Here are some points, one per row:
array([-20,   8, -11, -11, -34,  21, -62, -60,  -5,  69,  57, -10, -40,  13,
        22, -16, -10,  34, -19,  58, -26,  20, -48,  16, -69,  12, -32,  23,
        31, -20,   7, -20, -26, -26,  29,  44])
array([ -29,   32,   15,   -8,   -4,   34,   -1,  -68,    5,   12,   49,  -13,
        -20,    9,   21,    4,   -2,    6,   43,   59,  -43,    5, -117,   26,
         -1,   24,  -27,   35,   59,   -5,   -3,  -14,  -38,    0,   11,   23])
array([ 21,  14,  20,  20,  29,  24, -18, -85,  -9,  19,  23,  10, -22,  16,
        17,   6, -25,  20,  38,  83, -10,  56, -21, -21,  -3,  20, -26,  52,
        92,  26, -31,  -6,   8,  18,   9,  33])
array([ 19,  -1, -27,   7,  37,   5,  17, -62, -21,  -8,  -2,   0,  20,  -3,
        38,  28, -25,  43,  14,  77, -33,  41,  15,  -1, -31,  31, -27,  62,
        45,  17, -68, -56,   5,   7, -23,  55])
array([  5,  -9, -40,  81,   2,  38,  28, -37,   0,  -4, -21,  19, -10, -13,
        37,  12,  12,  11,  -1,  66,  -7,  18,  64, -11,  69,   1,  -6,  58,
        35,  -2, -61, -48, -16,  25, -13,  36])
array([ 17,  -1, -58,  75,   0,  30,  14, -28,  -5,   3, -20,  13, -19, -13,
        37,   7,  19,  19, -25,  65,   2,  24,  91, -14,  54,  -6,  -8,  51,
        25,  -4, -57, -48, -12,  -9,   6,  34])
array([-26, -12,  -1,  30, -59,  31, -32,  -8,  28,  61,  16,  19, -15,   1,
        10, -22,  -3,  22,  -2,  11, -25, -39,  22,  26,  16, -18,   2,   8,
       -54, -53, -24, -73, -71, -73, -15,  40])
array([-46, -13,  34, -14, -52,  22, -11, -35,  30,  14,  52,   1, -96,   9,
        16, -11,  28,  -7,  32,  26,  20, -18, -37,  40, -33,  -3, -22,   3,
        36, -25,  51,   9, -61, -27,  51,   9])
array([  3,  17, -38,  10,  20,  12, -66, -58,  -2,  80,  40, -17, -26,  14,
        -4, -20,  10,  22, -48,  48, -29,  16, -15,  23, -59,   1, -20,  18,
         9, -31,   9, -36, -40, -35,  41,  59])
array([ -2,  17, -43,  -8,  13,   8, -66, -61,  -6,  73,  47, -19, -35,  13,
         3, -25,   6,  30, -47,  52, -32,  18, -26,  22, -61,  -2, -24,  18,
        14, -30,  13, -28, -36,   3,  51,  46])
array([-31,   0, -48,   6,  -1,  27, -31, -54,  15, 112,  39,   9,   3,  22,
       -10,  -6,   7,  28, -12,  42, -28,  -2,  -3, -30, -13,   5,  -5,  25,
        24, -15, -30, -43, -47, -13,  18,  84])
array([ 40,   9,   2,   5,  -4, -15,  18, -81,  -4,   1,  29,  -1, -34,   7,
        -4,  16, -18,  29,  37,  77, -24,  50, -30,  22, -22,  27,  -6,  42,
        76,  17, -48, -26,  21,   6,  -4,  69])
array([  28,  -10,   -2,   47,   28,   24,  -14,  -50,    6,   17,  -17,    4,
        -16,    1,   29,   16,   32,   10,   12,   55,  -20,   26,   39,  -16,
          6,   12,   -5,   38,   45,   -4, -113,  -72,  -23,   -7,   -6,   53])
array([ 31,   0, -47, -12,  34,  28,  20, -50, -16,   0,  16,   8,  21, -26,
       -17,  -8, -52,  54, -49,  42, -32,  28,  63,  43,  26,   8, -17,  77,
        17,  -3, -43,  17, -17,  -2, -30,  55])
array([ 39,   4,  34,  59,  12,  29,  -2, -33,  10,  28,  26, -15,  37, -16,
        52,  13,  76,  18, -46,  22, -21,  15,  26,  -9,  99,  -5,   1,  40,
        -3,   8, -31, -40,  31,  33,  21,  11])
array([ -70,  -20,    0,  -12,   14,   49,  -45,  -12,   10,   47,   -6,  -14,
         -8,    1,   29,   11,   22,  -12,  -15,   22,   -2,  -19,  -17,   -2,
          1,  -14,  -38,   22,   25,  -21,   23,  -74, -100,  -53,   55,  -23])
array([ -49,   -1,   -8,  -59,  -28,   13,   29,  -25,   -7,  -15,   59,    2,
        -13,    1,    6,   -4,  -22,   16,   35,   44,  -12,    3, -108,   16,
         66,    5,  -17,   37,   33,   11,   56,   42,    3,   18,   18,  -15])
array([ -4, -23,  15,  25,   3,  28,   1, -58,   6,  -8,   3, -18, -32,   8,
        52,  29,  32,  12,  39,  58, -33,  21, -26,  -4, -38,  30, -20,  26,
        72,   4, -86, -65, -33,  -8,   1,  29])
array([ 48,   0,  60,  55, -14,   9,  14, -49,   1, -70,   3,  30, -16,  -3,
        22,   6, -65,  19,  52,  70,   2,  33,  -6,  59,  10,  11, -19,  50,
        33,  16, -13, -18, -23, -17, -10, -22])
array([ 36,   6, -24,  64, -10,  17,  -1, -35,   9, -47, -22,  28, -22, -25,
        65,  -1, -17,  43,  47,  51,   9,  15,  43,  70,  -5,  21,  -6,  36,
        -9, -27, -18, -74,   0, -36, -22,  27])
array([-28, -13,  35,  32, -60,  20, -22, -22,  29,  61,  21,  30,  -4,  11,
       -16, -16, -37,  17,   7,  19, -19, -33,  26,  33,   4, -11,  -2,  14,
       -47, -36, -15, -54, -88, -62, -23,  47])
array([ -43,   -8,  -13,   42,  -47,  -23,   17,  -17,   17,  -59,   -3,   29,
         -9,   24,   13,   -3, -111,    1,   17,   46,   15,  -17,   27,   25,
        -51,   14,  -12,   24,   20,  -66,   30,   16,  -36,   -7,   36,  -14])
array([ -23,  -14,    5,  -29,    3,    0,   44,  -64,    1,  -26,   40,  -20,
        -13,    9,   -5,   16,    3,   -4,   35,   56,  -34,    5, -118,   55,
         -3,   23,  -20,   42,   57,    1,   24,   -5,  -25,   -1,   21,   16])
array([-25,  -5,  22, -14,  -7,  -7,  13, -78,  21,  71,  46,  15,   2,  37,
       -55,  11, -30,   7,  12,  59, -27,   8, -29,   7, -20,   6,  -8,  49,
        48,   6,  -9, -19, -49, -17,  15,  81])
array([-38,   4, -18,  -3,  -8,   3,  -8, -71,  19,  98,  33,  11,  -2,  22,
       -31,   0, -16,  20,  45,  46, -18,   2,   0,  -3, -41,   8,  -3,  36,
        26, -13, -15, -36, -28, -27,   1,  99])
array([ 21,  18,  52,  15,  26, -11,  21, -75,  -7, -19,  14,  18, -11,  21,
       -27,  13, -55,   5,  56,  69,   4,  59, -21,  19,   5,  18, -15,  60,
        78,  36,   2,  15,  29,  11,  -7,  24])
array([ 17,  -3,   4,   1,  27,  13,  34, -76,  -1,  12,  22,  -5, -25,   3,
        -5,  24,  34,  21,  39,  61, -19,  41, -10,  20, -26,  26, -24,  54,
        63,  54, -29, -53, -23,  20,  -3,  75])
array([  3, -17, -42,  70, -12,  30,  66, -43,  -3, -41, -13,   4, -16, -14,
        36,  25,   9,   6,  10,  74,  -9,  12,  35,  12,  60,   7, -13,  61,
        49,   6, -54, -44, -20,  -2,   0,  23])
There is one direction along which these points spread out most. How many in every 100 of the points above lie lower along it than each point below? Answers are rounded to whole numbers. More than half of the points above lie lower than the first one.
array([ 44,  -4,  50,  45, -17,   2,  19, -37,   7, -80,  -9,  26, -26, -18,
        41,   7, -43,  25,  51,  62,   3,  24,  21,  82,   8,  12, -13,  48,
         6,  -6,  -9, -44, -19, -29, -21,  -7]) : 25
array([ 28,   5, -48,  51,  -9,  10,   4, -19,   8, -43, -26,  16, -29, -27,
        65,  -5,   1,  43,  45,  29,   9,   3,  41,  73, -11,  14,  -2,  27,
       -25, -44, -16, -80,  17, -53, -20,  29]) : 25
array([-21,   1, -56,  38, -56,  24,  -9,   0,  22,  36,   3,   6, -26,  -3,
        20, -26,   2,  26,  23,  -9, -11, -40,  17,  48, -10, -10,   3,  -1,
       -57, -69, -15, -81, -14, -78, -20,  43]) : 54
array([-11,  24,  65, -10, -25, -30, -68, -15,  -1,  37,   5,   8,  28, -14,
        43, -12, -42,  21, -19,  14,  11,  -6,  38,  33,  43, -17,  25,  -6,
       -43, -54,  -6,  14,  96, -52, -18, -14]) : 50
array([ 23,  34, -74, -62, -13, -45, -26, -17, -10,  30,  42,  -7, -41,  10,
       -26, -20,  -7,  52, -53,  36,  11,  26,  19,  25, -46, -31,  -9,  12,
       -10,   0,  50,   2,   5, -24,  78,  19]) : 82
array([  8,  -7,   1, -28,  22,  11, -43, -46,  -9,  51,  30,   0, -45,  12,
        58, -21,  64,  49, -11,  40,   9,   5, -10,  22,  49,  -6,   8,   3,
        17, -26,  16, -82, -26, -50,  62,   0]) : 54
array([-42,   6,  43, -23, -77,  18, -21,  -7,   3,   8,   5, -24, -90,  -3,
        22, -18,  -7, -10,  55, -22, -17, -13,  -8,  33, -22, -10, -22,  -7,
       -19, -51, -27, -41,  32, -81, -41,   6]) : 64
array([  3,  19, -29, -16,   2,   8, -75, -55,  -7,  79,  49,  -5, -44,  17,
        13, -19,  -1,  47, -27,  60, -19,  24, -14,   5, -63,   1, -22,  16,
        19, -17,   3, -31, -26,  23,  41,  50]) : 82
array([-32,   0, -22,   7,   1,  28, -37, -63,  14, 110,  35,   8, -13,  22,
        -2,  -7,   2,  28,   1,  49, -23,  10,  -1, -33, -24,   8, -13,  27,
        33,  -6, -33, -39, -42, -12,   7,  85]) : 54
array([ -6, -11, -33,  11,   6,  42, -41, -38,   1,  47,   3,   9, -44,  20,
        40, -13,  -7,  13,   0,  73, -26,  19, -16, -46,  -2,  10, -20,  28,
        61, -36, -26, -39, -97, -26,  25,  26]) : 54
array([ -23,   -9,   12,   -6,    8,   49,  -10,  -69,    6,   21,   42,   -3,
        -10,   14,   21,    2,   13,   12,   45,   66,  -40,    9, -106,    4,
         39,   18,  -20,   39,   56,   -2,  -14,  -26,  -47,    8,    4,   26]) : 54
array([-23,   6,  -4,  15,  31,  10, -20, -82,   7,  41, -23,  28, -16,   5,
        17,   2, -14,  10,  43,  54, -10,  48,  12, -28,  10,  32,  -8,  46,
        47,  -1, -26, -74,   5,  35, -36,  79]) : 32
array([ 12,  -7,  14,  67, -21,  -6,  81, -62,  19, -60,  27,   1,   8,   8,
        12,  36, -21,  14,  21,  43,   1,  10,  12,  56, -34,  29, -28,  58,
        41,  22,  -7, -25,   3,  46,  30,  33]) : 32
array([ 46,   6,  71,  45, -12,   1,  22, -51,   0, -70,   6,  27, -15,   5,
         5,   8, -72,  11,  61,  62,   5,  34, -11,  57,   9,  10, -18,  49,
        40,  23,  -6,  -5,  -7, -13, -12, -19]) : 32
array([ -8,  -7,  -3,  -6,  -3,  17,  67, -41,  10, -45,   5,  20,   8,  -1,
        -6,  21,  -1,   4,  68,  54,  -4,  16, -43,   6, 123,   1,   1,  56,
        43,  24,   1,  -7, -10,  36,  -7,   7]) : 32
array([ 47,  15,  70,  52,  -1,   7,  15, -44,  -1, -58,   7,  34,  -5,  13,
       -19,  -5, -71,   3,  59,  53,   6,  40, -21,  39,  50,  -1,  -9,  51,
        38,  29,   7,   6,   9, -21, -15, -28]) : 32
array([-52,  10, -20, -71, -22,   1,  12, -26, -11,   8,  64,   8, -20,   0,
        -1, -14, -32,  25,  17,  48,  -6,  11, -88,  19,  55,  -1, -18,  43,
        21,   6,  72,  51,  17,   9,  24,  -4]) : 82
array([-27,   6, -47,  -7,  24,   9, -22, -60,  15, 102,  27,   9,   4,  17,
       -20,   0,  25,  27, -11,  49, -21,   9,   5, -30,   6,   5,   5,  38,
        29, -15, -18, -48, -22, -14,  12, 100]) : 54
array([ 11,  -2,   1, -26,  32,  23, -58, -38,  -6,  86,  -5,  -5, -27,   7,
        43, -17,  28,   4, -24,  66, -28,  24, -18, -43,  55,  -1,   7,  30,
        28, -40, -23, -39, -42, -58,  12,  28]) : 54
array([ 23, -11,  22, -29,  33,  19,   0, -61,  14,   3,  12,   0, -14,  15,
        20,  24,  47,  18,  55,  63, -32,  38, -51, -24,  48,  14,  -1,  48,
        71,  10, -49, -57, -17,  22,   1,  31]) : 36
array([ 10,   2, -32,  -3,  54,  -4,  -1, -65,  -6,  31, -23,  23,  15,  -6,
       -16,   3,  12,  12, -14,  52, -10,  47,  54, -13,  77,  21,   4,  62,
        37, -13, -23, -46,  49,  31, -33,  55]) : 11
array([ 48,   9,  61,  38,   8, -21,  63, -59,  14, -10,  27, -21,  40, -21,
        21,  37,  46,  13, -13,  18,  -2,  17,  16,  62,  48,  11,   1,  52,
         3,  37, -15, -27,  63,  28,   6,  34]) : 11
array([ 44,   1, -14,  33,  19, -15,  32, -40,  11, -70, -26,  21, -16, -29,
        43,  13,  -6,  37,  41,  63,   9,  27,  42,  82,   7,  19,  -2,  53,
         5, -15,   0, -67,   8, -24,  -6,  27]) : 11
